Named moves (each a turn or a mirror), then the moves between two rows, first move first; the first pair answered
dozo:
[-15   4  10 -27 -18  10 -32   9] -> [-10   6  15 -24 -16  11 -35   1]
[ -3  -7  10   3 -18  -2  -6  17] -> [ -3   3  14  16 -11   2 -10   5]
[-3 21 -9 -6  7 12  3 -5] -> [ -4  19  -8 -11  -2  12   4  -2]
[  1  -2  12  25  14 -18   1  11] -> [  1  -4  10  16   8 -22   4  19]
porep:
[ 13 -11  -2  26  19 -35  -1  -2] -> [ 22 -12  16  -7 -18 -16  37  -3]
[ 10  -3  11 -13 -13  -4  19  20] -> [-13  -4 -11 -16 -11   1  -3  20]
[ 36  -3   3  11   5 -24  -3  24] -> [ 28  -4  10 -17 -25  -2  18  23]
[ 34 -10  -4  19 -20 -40  25  24] -> [ -1 -15 -14 -18 -49 -14  30  25]
rifi:
[ -6 -11 -14 -24  -3  14  49  -5] -> [-10  -3  12 -15   2  -3  56   3]
[-59   2   3  19  50 -50   4 -37] -> [-45   7  30  38  50 -43 -13 -35]
[ 29   6 -19  25  23  -7   7 -11] -> [ 30   5 -27  24  25  -6   5 -15]
tun:
[-22  -8  -4  -2  14   1  34 -27] -> [ -4 -16 -13 -22 -24  20  -9  22]
[ -4  27  -3   9   1   5  11 -19] -> [  6  17 -12   2 -17  17 -14   6]
[ 13  -4   4   6  -9  13 -11  10] -> [ -2   1   0  17  15  -1  12 -15]
[ -6   2  -7   8  10  -3 -11  -6] -> [11 -2  5 10 -1 -1 -8 12]
Then:
(2 to 3 moves a pair)
[ 29 -13 -19 -17 -17   4 -30  44] -> [ 51 -12  -7  -4  -3 -15   3  41]
rifi then porep then porep
[  8 -20 -41 -16   6  17 -35  24] -> [-23 -16 -30 -32  17 -28   6  34]
rifi then rifi
[-27 -10  25 -16 -17   3  21 -40] -> [  0  -3  40  11   5 -17  26 -43]
porep then porep then porep
[ -4  -9  -3 -15 -23 -18   4  42] -> [-37  -2 -16  -8   0  -8 -34   6]
tun then rifi then tun
[-34  13   3  -5   7 -22 -18  32] -> [-39   8  18 -19 -15 -10   5  35]
porep then porep then porep
[ -8  -3   5 -30 -24  24   0   3] -> [24  6 35 13 -6  5 -6  4]
dozo then porep then tun
[ 16   6  31  27  16 -43  20  22] -> [-19  -2  -9  15  32 -40 -24  29]
porep then porep then porep
[  4  -6   4 -10   4 -43  55  18] -> [-35  -7 -26 -18  27 -32  35 -15]
tun then tun then tun
[ 15   0  -5  32  37 -24 -13  -3] -> [-29  -8 -32  -2  17  -1 -33  -3]
porep then porep then porep
[ 31  -2  -3  -6 -18   6  16  13] -> [33  1 -9 12  3 -3 -2 14]
porep then porep then porep
[ 53   2  26  19  -6   7  38 -20] -> [ 52  -8 -10   8 -14  31  24 -26]
rifi then rifi
[ 29 -33 -57 -35 -26  14  21  22] -> [ 18  -6  24  -3  -8 -48  50  42]
rifi then rifi then rifi
[-29  -3  17  -7 -17 -28 -13  33] -> [-24   6  44  -7 -23 -16   8  12]
tun then rifi then porep
[  1  12  50  -1 -31  38 -22  -7] -> [-30  -9  -9 -40 -33  37   8 -16]
rifi then rifi then rifi
